Each path below is one point turned by a fixed rotation once a step. After each direction that follows a path, write how fast that rotation turns it, in degrees per step (0 if it stays still).
Each turn is a multiple of 5 degrees from 10 to 175, or 0.
Each row of a path follows its step; steps can be skipped.
Path 1:
step 0: [-19   4  -6  19  16   3   8 -18 -14  -7  -3 -10 -18 -29 -13 -29  -2   7
 -16  -9  -4 -19 -16  -1  16   3 -20  12  15  -5  10  -4   3  -7 -11  -3
   2  24 -11  18  19   6 -31  -4  -9  28  18 -12  -3   9   7 -15  -8  26
 -22 -25  -1 -14 -12   2   4 -14  -1]
step 1: [ 12   4  11 -23  -5  -6  14  12 -33  15 -12  -5  17   8   2  22  -4 -15
 -12   0 -15  19 -15   2 -13   3  -5 -26   6   3  -9 -25   7  19   1 -18
   5 -10  -8  19  20 -12 -28  -4   6   4  -7  -4  21  -2  -8 -13 -12 -18
  -8 -13 -12 -31 -16  22 -23  -5  -4]
step 2: [-16   7  18 -20   8 -11  -2  34   5  15 -16  16 -30   4  -1  32  -7  -7
   7  -5  26  10  -2  14   4  17  13  -7   3 -12  18  12   4  14  -5   8
 -14   7 -13  -8  -8   4   8   2 -26  -2   8   8 -30  -3 -19 -23  16   1
  -7  18  -2 -27   5   6   3   9  23]
step 4: [  7   5  12  -4 -12   3  17 -10  -9  34  -5  -6   5  19  12 -17   7   4
  -4  -1   0  15   0   2   3 -13 -44 -11  -7   9  -5 -10  16  -1  -3 -22
  -5  25  13 -12  13   8  -9   2   5  36 -11  21 -14  -9  14  10  -8 -15
  -7   0   1  13  -9  27  -3 -28  21]
step 5: [  2  22 -12 -30   8  17  17  18 -15   7   6  -7   0  -2 -16   2 -26 -16
  12  18  -2 -10   2 -15  20  24   0  -8  -5   1   6  11   1  -4  -1   4
   0   7 -30  43  -9 -19 -12   5 -13   8  -1  27 -13 -14  -7   1  16  14
  26   7   1   0 -12   9   3  -6  25]
step 6: [-16   5 -33  10  21  -9   4  -6  11 -22 -28  -1  -8  -6   7  18   7 -20
   0 -23  -1 -10  -4  -5  18  21 -23  -3   9 -26  -2   0   4  22  -8   6
   0  -6  -5  -9  12  -9  -3 -29 -26   9  12  -6   2  20 -10  -4  -5  21
  13 -29   8 -13  -1  21  -2 -12 -16]
step 7: [  3   5  -8 -11 -23   2  26  -3  -8  29 -11  -7  10  -4  -2  12   3  -9
 -15  11  -2   0   0  12  14  -1  -6  -8   2  14 -10 -26  20 -11  11 -24
 -29   3  25 -29   1 -14   3 -10  -9  -1  12  -5  19   9 -39  -6 -17 -23
 -16  13  16 -24  -2   9  -6   7   0]
step 8: [ -2  -4  17   2 -17   0   4  12   1  13 -12 -12  19   7 -19   1  -8  -2
  -1  21  18   5   0 -12  25  13  14   3   9  -9  30  27   5  -9 -15 -32
  -9  -2 -17 -14  -4  32   4  30 -27  15  11  -5  -9  -8   8 -25  14   5
  11  15   1  -4  -6   4   9 -14  22]
step 9: [-32   9 -17  21  -8  12   6  -1   8 -18  -6 -10  -6  30 -23   9 -17  -2
  -2  -8   8  -2   0  10 -14   8 -24  -5 -14 -13  17 -20  -5 -14 -33 -10
   1  21  -7  15 -10 -17  -6  15  22  -1   7  -6  11   9   5 -10   0   8
  21 -29  -7   1  11  13  -7 -29   1]
step 10: [  2  -4  -5 -25  -8  -5  25 -12   0  20 -14   6 -31  -4 -15  -8  -5   4
  -1  -2   8  -6  -5  -6  -2  -8 -16  -6  16 -11 -10 -31  22  24  23   4
   2   7   3   5  -7   9   5 -17  21  20  29  11  -1   9  14  -4 -22 -10
   7   6  14   6  -7  34 -28   3  20]
step 11: [ -1   6   6 -22  21   1   7  22  -8 -14 -15   5  11  -9 -30 -20 -23   0
   7   4  -9  -1   6  -8   2  22  -2 -14  23  11  -2  22  19  -1 -15  -4
 -22 -14  20  -2  -1   8  -2   0 -20  -7   0  24  -5 -21 -14  -7   6   4
  25   7   8 -28 -29  -5 -27   6  -5]
Speeds:
[ 2  0 -2  5 -4  2  1  2 -2 -5  0  9 -1 -2  0  2 -4 -5 -3 -1  1  3 -2  4
  3  2  3  7 -2 -5 -2 -1 -7  3 -3  5  2  5 -1 -5 -2  1 -3 -7  6 -8 -2  1
 -1 -2 -1 -1 -1  0  5  4  2  0 -3  9  3 -2  5] | 100
[-5  1  3  3  0 -4 -2  2 -2 -5 -5 -2  2  3 -3  8  8 -3  1  8  5  1 -1 -2
  1  1 -1  0 -3 -6  1 -4 -1 -3  3  0  1  0 -2  5 -2 -1  3 -2  1 -5  0  9
 -7 -1  0 -2  7  3  3  0 -5  1 -2 -7  2 -1 -2] | 110
[ 4  1  6 -3  9  0 -1  6  3 -2  1  2 -3 -4 -3 -5 -5  2  4  7  5 -6  1  7
  4  0  6 -2 -3  2  2  5  0 -6  0 -1  5 -5 -3 -2 -3 -1 -1  0 -5 -2  7  0
 -3 -1  2  0  3  1 -2  0  4  0 -3  4  1 -6 -2] | 125
[  2   0   4   3   0  -1   6  -2  -3   3   4  -4   2  -4   2  -3   3  -1
  -2   0   0   3  -2   1   4   0   1   4   6  -1   4  -2  -1 -10  -5   2
   2   4  13  -4   1   5   1   4  -5  -1  -3   3   0  -2   0  -1  -5   2
   0   2   1   3  -7  -4   2  -3  -4] | 90
Path 2:
step 0: [ -9   2   0   5  17  -1  20  12 -12   4 -27   5 -12   0   5  20  15 -13
  -2   0   6 -12 -27   0 -10  -2   3  -4 -11  -3 -33 -32   0   0 -19   3
 -13  -6 -17 -23  -4  22   4  -3  -8  18   4  -8 -40 -19  -7  18 -19  -8
  20  11  14  -1   2  -2   9   6 -10]
step 1: [ -9   7  10  10  12  22 -16  17  21   6   1  10   2  -5 -12 -21  -3  -8
  16  -4  -4   1  12  -3 -10   9   7   5  -6   5   6   3  10   2 -23   7
   6  11  26 -13  -5 -23  14 -19   2  12   5 -21   1 -12   8  40 -18   0
  -7 -19  18 -36   1  -4  -5   5  27]
step 2: [-16 -12  -1  -8   9   4   8  -9  -6  -9   9  -8 -19   1  -7   4   7   6
 -27 -19 -10  10  -3   7   1   6 -15   6 -16   4 -37   9  -4 -22  -1 -13
 -12 -12 -22   3  17   7 -16   2  26 -18  -4  -5  20   1  32  14 -12   7
  -6 -11  26  -4   2 -32   7  -6  20]
step 3: [ 10 -20 -13  19   0 -25  -2  25  10  -7 -14  -1 -22  -2  -8  -3   4  -6
  -8   1 -17   3   1  -4   8 -10   8 -18   9 -21   3 -16  13  13 -49  10
  -9  -5 -13 -23  13  -3  13  -6   1   7   7  11 -11  -3   5  19   9  -1
  18  15  -7   9   6 -34  15 -15  -4]
step 4: [-15  26  13  -3  -3  16  -6  18   9   3 -14  -2  -6  23  16 -14   5  14
  18   2  21   6 -11 -22 -14 -11  -1  -4  18  13 -15  -3 -20  -3 -12  18
 -26   9   5 -11   7  22   7 -17  15   0 -13   6  -5   7  -3  37  -3 -15
  -2 -10  25 -21  12  -3   4  14  -2]
step 5: [ -3 -10   8 -10 -16  14  -5  -2  -6   7   2 -10  -5  -1   2 -24   5 -23
  -7  -7  -5  -3   4   1 -23  26  -8  -7 -14  -7 -28   2  -4 -17  -3 -10
  27   4   3   0   3  -8   0 -14 -13 -16 -12  19 -10 -21   7  28 -13 -11
  11  -6   3  11 -15 -22  18 -10  44]
step 7: [ 11  -2   7  -6  18  -7 -27  17  16 -19  -5  13   5  14 -11 -21   4   7
 -27   1   8  10   4 -10 -29  14   5  -5  26   4   2 -14  19 -15 -20  21
 -12  22 -20 -16   2  -7   5 -19   0 -14   0  -1   6  -4  14  16 -10  -2
   7 -10  13 -26  11  -1  -7 -21 -15]
step 8: [-35 -25  -7 -13 -15  -5  -1   0  10  15 -27 -10 -13  -4  29  -2 -20   6
   8   9   1  -4  -4  -1 -11  17 -10  -8  -9  15 -18   6 -14 -34 -10  -3
  -7 -21  -9 -22  -2  18 -10 -13   4   8   8   3  -2 -11   5  15 -22 -14
  -7   3  20  10   0 -24  -6 -10   8]
step 9: [-11   5 -20  24  -1  -1   7  16 -12  -6  -4  -4  -7  15  -5 -12  14 -26
   9  -2 -26  17  -7  37 -25   7  14   0 -22  -5  -3  -9   6  11   2  14
 -11   5   6  -8   4  -5  20 -16   3  23   3  -2  -6  16  14  33  -8 -11
  24  -3 -10   2   5 -15  15   1  16]
step 10: [ -5  -2  13  -5  26  10 -22  -8  -5 -13  -7  -9 -18  30  12  -4   4  15
   0  -8  25  10  17   0   9  -1   1  -8  -4  16   5 -12   0   3 -11  17
 -14   5  -1   0  36 -17   2  -4  12 -32 -11  -7  -8  -9   6  19 -30  20
  -9   6   6 -27   5 -15  13   5  15]
step 11: [  8 -14  -7  -5 -23   8  -1   1   3 -11  -3  17 -11  -2 -12  -7  -7 -19
 -12 -24 -14 -12   0 -17  -6  -3  -6  -1   2  -7 -25  -3   3 -23 -18  32
 -11 -21 -16 -27  29   6 -13 -15  -6  -4  -1  13   3 -29   9  10 -21 -14
   8 -19  -2  19 -12  -4  -8 -16  -5]
Speeds:
[ 3  7 -3 -2 -7  2 -2 -3  2 -3  2 -5  7 -1 -6  1  5  1  3 -5  4 -9  3  2
  2  1 -4 -2  2  1 -2 -4  0  0  2 -1 -1  4  6 -3  3  1  2  3 -3 -3 -1  7
 -4 -7 -2 -1 -5 -3  5  2  0 -1 -2 -4  1  5 -4] | 60
[  2   3   5   2  -3  -4 -10   4  -2  -5  -2   4   4  -5   0   2   1  -1
  -5  -3  -5  -3  -1  -4   2   2  -1   3   2   3  -1  -2   3  -6   4  -4
   5  -3  -1   1   1  -1   4   4  -1   4   0 -14  -2   2   0   2  -1   0
  -1   2   6   1  -4  -1  -5   1  -1] | 65
[-2 -6  3 -1 -4  5  0 -9  5 -4 -1  1  3 -2 -2 -5  0  1  2  0 -8  0  0 -3
  4  1  2  4  1  2  0  3 -3 -3  2 -2 -3  0  4  1 -3  1 -3 -8  0 -2 -1  4
  2 -2  6  2 -2  0 -3  1 10  9 -3  7  1 -2  2] | 115
[-2 -5 -1  2 -2  2  6 -4  1  1  1  3  5  4  3  1  2  1  1 -2  0  0 -5  0
  2  4 -6  1 10 -8  3 -1 -1  4  2  3 -4 -3  2  1 -3 -4  2  1  0  2 -2 -2
 -4  6 -3  5 -3  6  2  1  2 -7 -6 -2  2 -7 -2] | 120
[10  0 -1  5  0  2  3 -1  2  2 -5  2  1  8  4  1 -2  1 -4  6  0 -2  3 -3
 -4  0  1  5  5  1 -4  0  0 -4 -7  1  0  2  0 -4  4  3 -3  2  1  5  2  4
  2  0 -6 -3  2 -1 -1  4  5  4 -1 -3 -6 -2 -7] | 90
[ -2   2  -5   1  -4  -7  -1  -1  -2  -3  -3  -5   4  -3   5  -5  -1  -2
  -3   1   4   3  -3  -3 -10  11   1  -3   2   4   2  -5   0  -5   4   1
  -1   2   2   0  -7  -1   3  -4   0  -4  -4   4  -1   3  -3  -6   4   3
  -5   4  -2   1   3  -1   0  -1   1] | 35
[-3 -6  4 -5  2  1 -3 -4 -5  2  1 -1 -2  2 -1  0 -3 -2 -9 -4  3  3  6  0
 -1 -4 -6 -4  3  7 -1 -1 -2 -2  4 -3  4  0  0  2 -2 -1 -7 -1  7  4 -1  3
 -7 -4 -6 -4  0  2  8 -1  3  2  1 -4  0 -4  2] | 130
[  0  -7  -1   4  -7   2   0  -1   6  -1   3  -1  -3  -4  -3   5  -5 -10
   0   5  -7   5  -2   1   0  -1   0  -4   0  -1  -2  -3   1   0   0  -1
  -3  -2   5  -4   2   2   0  -3   2  -2   5  -3  -8  -1  -5   1   4   0
   2   2  -5  -3  -1   1  -3   8  -4] | 130
